One turn or mirror swaps these rows in pairs. Which row does each one swap with?
The rows were stretched afterwards, more along some directions than others.
lem: [  3 -21  -5   2   8  -2 -37   6   1 -17  -4 -32  -8   8  37  13   7]
Mog: [  7 -26  -1   1   2  -7 -28   1  12 -17  -6 -28 -11  14  30   5  -3]
zoze: [  2 -26 -12   0   2  -8 -18  11  30  -7 -13  -8 -12  26  27  -4 -11]
Resod: [ 50  43  13  19  -8   3  10 -21  21  19 -27  27  -6  13 -37  10 -20]
voteg: [  9  12  35   0  17  28  -4 -24 -31   6   7 -21  18 -31   6  17  31]
dobib: [ 51  45  29  17   2  17  -3 -20   2  -2 -31  20   0   8 -35   5 -16]
kitov: [ 57  52   7  22  -8  17  13 -24  12  18 -28  28 -13   9 -28  12 -25]
lavi: [  3   7  32  11   4  29   1 -11 -13  16  14  -5  23 -12   0  16  25]
sotu: [-19   7 -27  17 -26   4  16  33   6   2  23  52 -27  40  -9 -15 -35]
Sude: [  6  15  28   7  18  26 -17 -16 -35   3  10 -34  24 -32  11  26  40]
san: [-17  12 -28   6 -25  -4   9  37   2  -6  20  40 -33  35  -6  -6 -34]
tobe: [ 54  55  26  11  11   6  10 -22   2  -2 -28  27  -5  -4 -36   8 -11]
Kobuf: [  1 -18   1 -18   5 -20 -10   1  14 -11  -9 -12 -22  22  28  -3  -2]
sagap: [ 10  23 -17  16 -22  -9  19  38  14 -10  25  38 -28  27  -1  -3 -40]
gomu: [ -8  25  -7   8  -9 -12  16  34   1 -13  23  45 -38  32 -10  -7 -33]
tiro: [  2 -23 -13   2   8 -11 -23   5   5  -7   2 -25  -8  19  33   7  -5]
bope: [-10  25 -20   7 -19   1   8  40 -10 -15  25  25 -40  25   3   4 -26]
pilu: [ 11  -5   1   3  17 -19 -22   8   9 -21  -7 -21  -6  16  32  -1  -9]
lebev: [ -5  13 -20  14 -18  -7   6  42   0  -7  23  32 -31  32  -8   0 -32]
Pigos: [  4   6  21  13  -1  27  -1 -26 -16  28   5 -18  15 -11   1  16  21]
biza: [ 10 -17   0  -6  15 -17 -17  -4  14 -15  -3 -14 -17  10  35   5  -8]
tup: [ -2  31 -21  12 -15   1   8  38  -2 -13  28  43 -34  22 -11  -6 -25]
Zumu: [ 53  47  11  10  -1   7  -3 -16  10   2 -33  16   0  -5 -27  13 -13]
Somez: [ -7  17 -19   3 -17 -27  12  20   5  -8  13  51 -28  29 -12 -14 -34]
Ber: [ 58  60  17  15   4  10   4 -19  -3  -1 -24  19  -6  -3 -29  17  -7]
Fugu: [ -5   3  34   5   4  37 -18 -12 -34   4  14 -25  22 -22   3  18  27]
vufek: [ 58  48  32   9   7  -1  11 -21  19   4 -32  23 -10   0 -26  14 -15]
disul: [ 12 -10  -9   0  15 -11 -31   4  14 -18  -2 -18  -6   4  31   2   1]
mif: [  4 -23   0   0   8 -13 -13   8  19 -10 -10  -8 -10  25  29 -11 -13]
Bife: [ 62  48  35  12   7  10  19 -24  12   9 -32  21  -7   4 -35   3 -19]
mekez: [  0  19  32   8  12  27   3 -28 -32  18   8 -11  11 -18   3  16  23]
Meva: [ 41  37   2  25  -4  16  -3 -30  11  17 -31  23  -8  10 -28  19  -7]
rali: [-14  21 -16  12 -19  -6   3  33  -5 -14  26  34 -23  35 -17  -5 -30]
digi: [ -7 -10 -20  10   8  -6 -26  10   7  -7  -4 -32 -18  22  31   9   1]
Duka: [  1  11  35  13  12  28  -6  -5 -17  15   9 -22  22 -19   5  13  24]
fovi: [ -6  29 -13  12 -14  -2   1  38 -10 -16  25  36 -21  31 -10  -2 -26]
Vula: [  2  14  32   5   6  40  -3  -6 -25  13   7 -29  10 -16  15  21  30]
Bom: [ 51  55  10  27  -1   7   2 -18   8   9 -29  27   1   5 -28   9 -22]
sona: [  3  19  36   9   9  37   2 -13 -34  12   6 -16  19 -17   3   5  26]
Lumu: [  3  10  25   8   8  27  -3 -22 -27  18   8 -18  18 -25  -2  18  20]

Kobuf pairs with Somez
Duka pairs with kitov
sagap pairs with digi
san pairs with mif

One turn or mirror swaps these rows in pairs. Which row does each one swap with?
The rows were stretched afterwards, more along some directions than others.
gatoz: [ 41  53 -14  22  12  11   5  61 -40  -3 -36 -28  15  39 -65  39   8   2
  49   0]
fimap: [ 31  15   6 -14 -20 -39  20   5  52 -15  50 -32  38  41 -38  13 -26  12
  43  14]
neb: [  6  37  15  43 -14  12   1  33 -19   8  -6 -13  13  -2 -46  12 -14  -7
  70   0]
nes: [ 28  46  33   6   7  23  13  65 -61 -22  16 -43 -29   1 -40   3  -3  55
  55 -50]
Gisir: [ 12  27  -8  -9   1   1  -5  55   3  -3 -16 -20   9 -35 -24  24  -9  23
  43  -2]
pid: [ 70  18  46 -48 -16 -28  34  -1 -27 -10  44 -38 -35  16 -30   5 -10  29
   8 -37]
Lape: [ 48  43  12  -8 -43   2  31  41 -31  -5  14  -2  26  32 -18  19   2  23
  40 -11]
luki: [ 62  51 -14 -13 -21  -6  40  49 -43 -13 -27 -46   7   1 -79   3 -44  55
  52  -8]
tiga: [ 11  44   2  46   4  17  24  55 -11 -33  -4 -16  39  -7 -19   8  -3  10
  81   1]
nefe: [ 34  -2  15 -63   5  -7  -9  30 -11  24  -4   4 -10   2 -29  10 -21  34
  31 -28]
kazut: [ 31  39  13  44  -9  23 -15  60 -16   3  30  -4  -3  24 -42   2   5  61
  75  -2]
rom: [ 44  46  32  16   2  10  40   8  -9 -21  40  21  27  31 -28  25  41  37
  55  -7]
bet: [ 64  49  41 -18  17  -1  42  -4 -14 -13   3 -27   1  -7 -74  19   6  65
  60 -25]
nimup: [ 58  44  23 -32  19 -29  27   9   0 -25  -5 -20  30   8 -56  46 -11 -12
  21   4]
vafan: [  9   5   6 -86 -39 -10  26  43   5 -11  41 -45  -7 -12 -28  -8 -22  50
  31 -55]
Zotis: [  5  36   4 -18  36  27  22  30   4  -5 -11 -15  10 -50 -14  16  -1  20
  77 -54]
duven: [  9  52  -7  40   1   8  22  57  11 -33   2 -25  55  18 -39  22   3  14
  87   7]
konog: [ 61  39  -6 -42  30 -12  11  55 -50   7 -29 -17   0  -6 -61  21 -33  33
  11 -14]
det: [ 13  23  25 -16 -25 -17  -5  -1   5  15   2  -5  31  36 -43   1  -3  51
  67   3]
Fod: [ 38  13  29 -68 -24 -16  42  -1   1  -2  33 -43 -16 -35 -28  11 -13  22
  29 -44]
vub: [  6  55  18  36  22  18  17  35 -33 -31   3 -37  -1   9 -33  42  36   7
  65 -24]
tiris: [  1  67  39   2  -4  16  11  26 -28 -31  45 -43   0   4 -45  34  36  67
  75 -32]
bef: [ 34  31 -16 -37  16 -27  11  25  -6  20 -10  29  29   8 -31  -8 -24  18
  34   2]
moseg: [ 38  52  14  -9 -22  12  19  57 -45 -19  -3 -20  15  11 -38   9 -16  70
  60 -14]
zerod: [ 16  49 -10  30 -11   9  33  45  13 -30  -4   2  50 -14 -24  -2 -10  29
  81   5]
dozat: [ 22  44   6 -17  -2   8 -10  -7  15  -2  27  -5  39  29 -60  50  10  24
  54   3]
Ler: [ 40  39 -18  14 -14  24  32  65 -44 -19  -9 -18  21   4 -60 -13 -45  57
  78 -14]
buko: [ 28  43  41 -21  20 -21   5   4  16 -15  47 -20 -25  15 -26   8 -37  22
  55 -39]
gitas: [ 76  53  52 -15  -2   1  10  28 -53  16 -34   8 -10  16 -81   9 -27  66
  63 -13]
tul: [ 41   4   1 -67 -20 -29   8  36   8   1  48 -15 -20  13 -22 -17 -51  64
   4 -16]
mumas: [ 18  53  30  23  19 -11   5  16  -3 -31 -18 -16   8  30 -64  35   4   5
  54  -1]
fimi: [ 28  53   8 -47   7   7  26  -1  -2 -13 -10  13  34   1 -25  53  14  -2
  54 -34]
Dasi: [  9   2 -20 -20 -24 -19  12  19  39 -18  49 -23  52  20 -28   0 -26  42
  42  12]
guvi: [ 30  34  12 -35  21 -44  16   9 -13 -21  49 -47 -20  19 -43  18 -26  30
  13 -16]
nup: [ 33  43  28 -48 -11 -22  12  15 -28  -7  36 -37 -28  21 -94   1 -29 101
  35 -27]
Didu: [ 48  41  40 -39 -20   8  11  19  -4  17  -1  -6 -15 -20 -43  16   4  54
  42 -27]
gat: [ 24  57  40  14  12  12   4  23 -35 -44  35 -51  10  44 -68  46  32  75
  80 -19]
gerol: [ 13  51   2  29  13  30 -18  44  17 -11  -7 -27  23  -9 -64  39   0  39
  74  12]
Vam: [ 21  46  28   1   3   4 -15  19   2 -11  13 -30 -15  47 -98  22 -21  90
  60  -8]
Nolel: [ -1  43  -7 -44  -6  11  20  23 -23  -9  -2 -15  12 -28 -23  29  10  33
  62 -46]
tir: [ 35   2  10 -24 -30 -33   8  52  -1  -4  48 -25 -24  54 -33 -12 -33  46
  -3  -8]
Kov: [ 37   0  29 -26 -17 -34  35   7 -26 -22  35 -22  11  28 -51  30  45  -1
   0   5]
vilaf: [ 15 -23  34 -56 -59 -18  40   6  18 -27  49 -35  -3  17 -12 -16 -10  38
  42 -42]
vuf: [ 48  55  54   4   5  15  35  22 -56 -55  -5 -46 -26  10 -65  24  17  52
  59 -38]
muga: [ 22  40  -7  -8 -31  12  22  35  -6 -21 -23 -46  18  18 -78  24   9  63
  58  -2]
bas: [ -5   9  28  28   1  -8   6   8  24 -14  33 -15  10  42  -4  10  -9   9
  59 -16]
Kug: [ 68  55  16 -39  -4 -16  10  41 -29   3  17 -11  13  -3 -82  19 -30  68
  24   6]
Gozo: [ 32  50   6  -1  17  18  35  73 -67 -28 -13 -57 -11 -29 -77  15  -3  63
  53 -29]
Pez: [ 54  12  57 -29 -19 -54  20   8 -19 -14  42 -21   2  60 -24   6 -24  -1
  23 -24]
nos: [ 57  21  65 -60 -34 -49  20 -14  10   8  35 -31 -17  65 -52  17 -15  -4
  11 -28]
fevep: [ 36  34 -19 -81 -14 -21  33  22   9   4   0 -11  23  -2 -42   8 -52   3
  21 -32]
vumi: [ 35   0  18 -18 -20 -30  22   5  26 -22  62 -29  22  28 -31   1 -14  31
  27  11]
tus: [ 41  32  61 -35  -5 -34  23 -19  -7 -16  71 -42 -21  48 -56  25   3  28
  20 -28]
Vepas: [ 18  31  28  66  28  14 -12  34 -29   5   0 -22  13  18 -39  15   4  26
  85  18]
ruf: [ -3  58  32   0   8  22  18  35 -45 -10  24  -6 -11  -4 -27  22  10  65
  72 -43]
Sor: [ 50   6  76 -32  17 -47  35 -13 -10  -9  47   1  -3  21  -9   9  23 -12
  20 -13]
Vaki: [ 27  14  36 -49  -4 -28  27  -9 -17 -10  65 -19 -28  26 -35  21  15  72
  13 -23]
rif: [ 25  21  23 -49   2  10   0  11 -11 -15  45 -40 -23   4 -40  11 -36  42
  42 -51]

vilaf pairs with Ler
Fod pairs with Gozo
nes pairs with pid
mumas pairs with dozat
konog pairs with Didu
bet pairs with Zotis

One turn or mirror swaps these rows in pairs. Which row does each one swap with?
The rows were stretched afterwards, more along some directions than others.
Sugi: [ 30  30 -25 -41  16  -1 -21  25  64   5  -4 -12  24  16  58 -13]
Rol: [ 24  35 -36 -23 -30 -24   0  30  38 -38  67  -1   2  -7  75   1]
Paza: [ -3  13   5   5  -7   8  -5   8   7  -2  10  16 -13  15  25   2]
fovet: [ 42  13  -6 -22  -1  15 -18  77  28   4  15 -34  -2   2  61   4]
rek: [ -4  39 -31 -22  -8 -68  12  21  47 -27   3 -36   0 -14  25  -2]
ruv: [-11  34  -3 -34  25 -53   4  57  28 -22 -17  -1 -32  -9  41   2]
Miga: [ -4  24   4 -28  23 -32  -4  15  52  -3  36 -11  26 -12  37 -52]
Dati: [ -6   3  16   5 -65 -22  23   9  12 -33  43 -11  -5  11  65  13]
vof: [  7   5  36   4 -37  -6  -1   0 -22  -9  36  -9  24   4  49 -16]
Bulu: [ -6  -4 -32   3 -28 -46  -8  22  -8  -8  65  -7  13 -19  70  24]
Zep: [ 29  41  -6 -29   3 -41 -10  21 -34 -22  24 -10 -39  -1  79   7]
rodit: [ 20  11 -19 -20  -4  21 -12  82  31  14  23 -32  -5   3  67  12]
lunez: [ -5  -2 -22 -29 -20 -57 -17  32  30  -8  91  -7  37 -21  65  17]
Nemu: [ 23  41 -17   3   7  -9  -1  50  -8  23   0 -18   3  21  74 -39]
Nuz: [-42  28  10 -16 -28 -64  41  13  49 -20  21  19 -20 -11  25   2]
kesi: [-29  59 -20   9 -25 -19  33  18  48 -38   8  18   1  -9  75 -24]
Suf: [ 27  69  -4   1  22 -56   5  10   7 -12 -12 -28 -19  18  45 -24]
zofu: [  1   2  -6  13 -48 -17  40  56  11 -19  35  -8 -33  14  64   5]
dob: [-35  37 -13 -25  32 -58  12  50  52 -26   2   6   8 -18  37 -23]
zenun: [-14  18  22  22 -14 -18  15  16 -12 -12  16  -1  45  -7  38 -48]
Laruf: [-14  27   4 -30  14 -22   5  16  50 -10  18   1  -1 -18  43 -45]
peta: [ -6  17   1 -16   9 -32   8  13  30  -3  21 -12 -16 -14  32 -40]
Gelo: [-39  14   4 -20  10 -34  14   6  33   1   4   7 -32 -19  23 -30]
dobe: [  9   6  42   1 -39 -13   1   0 -26 -12  37  -7  27   2  54 -16]
gerov: [ 52  32  22   2  -3 -42  -7  -2  -2 -10  -4 -24 -12  26  27  -8]
pok: [  4  -1 -38  -3 -27 -44 -12  29  -6 -12  68 -14  11 -17  71  31]
vogez: [ 11  28   7  25 -16 -30  -7  10 -49  -4  18 -11 -21   0  73  -1]
dor: [  6  44 -12 -41  24 -46  -6  45   9 -15  -7  -7 -34  -9  63   0]
rima: [  3  24  -7  -2  11  15  -7  31  32  -5 -17  13  10  12  24 -29]
rir: [ 66  12 -16  12 -12  -7 -23  11 -17  -6  22 -36   7  14  68  19]
zis: [-43   0  13  -7   1 -24  10 -15   5   7  14  17 -41  -9  17 -15]
Nol: [  1 -17  17 -27 -41 -41  14  10   3 -10  38 -15 -19  -1  43  23]
tupo: [-20  42 -22 -37  38 -51  -1  47  49 -23 -21   6 -11 -19  42 -14]
nidir: [-19   6  -2 -20 -12 -23  33  43  53   3  23 -14 -30  15  39  -6]
Kupu: [ 41  33 -33 -10 -36 -22  -2  13 -10 -29  70 -18  -7  10  83   0]
legob: [-15  26 -30 -17 -13 -66  20  38  53 -33  -1 -24  -8 -19  22   0]

Suf pairs with nidir
Nuz pairs with Nemu
rek pairs with rodit
dobe pairs with Bulu

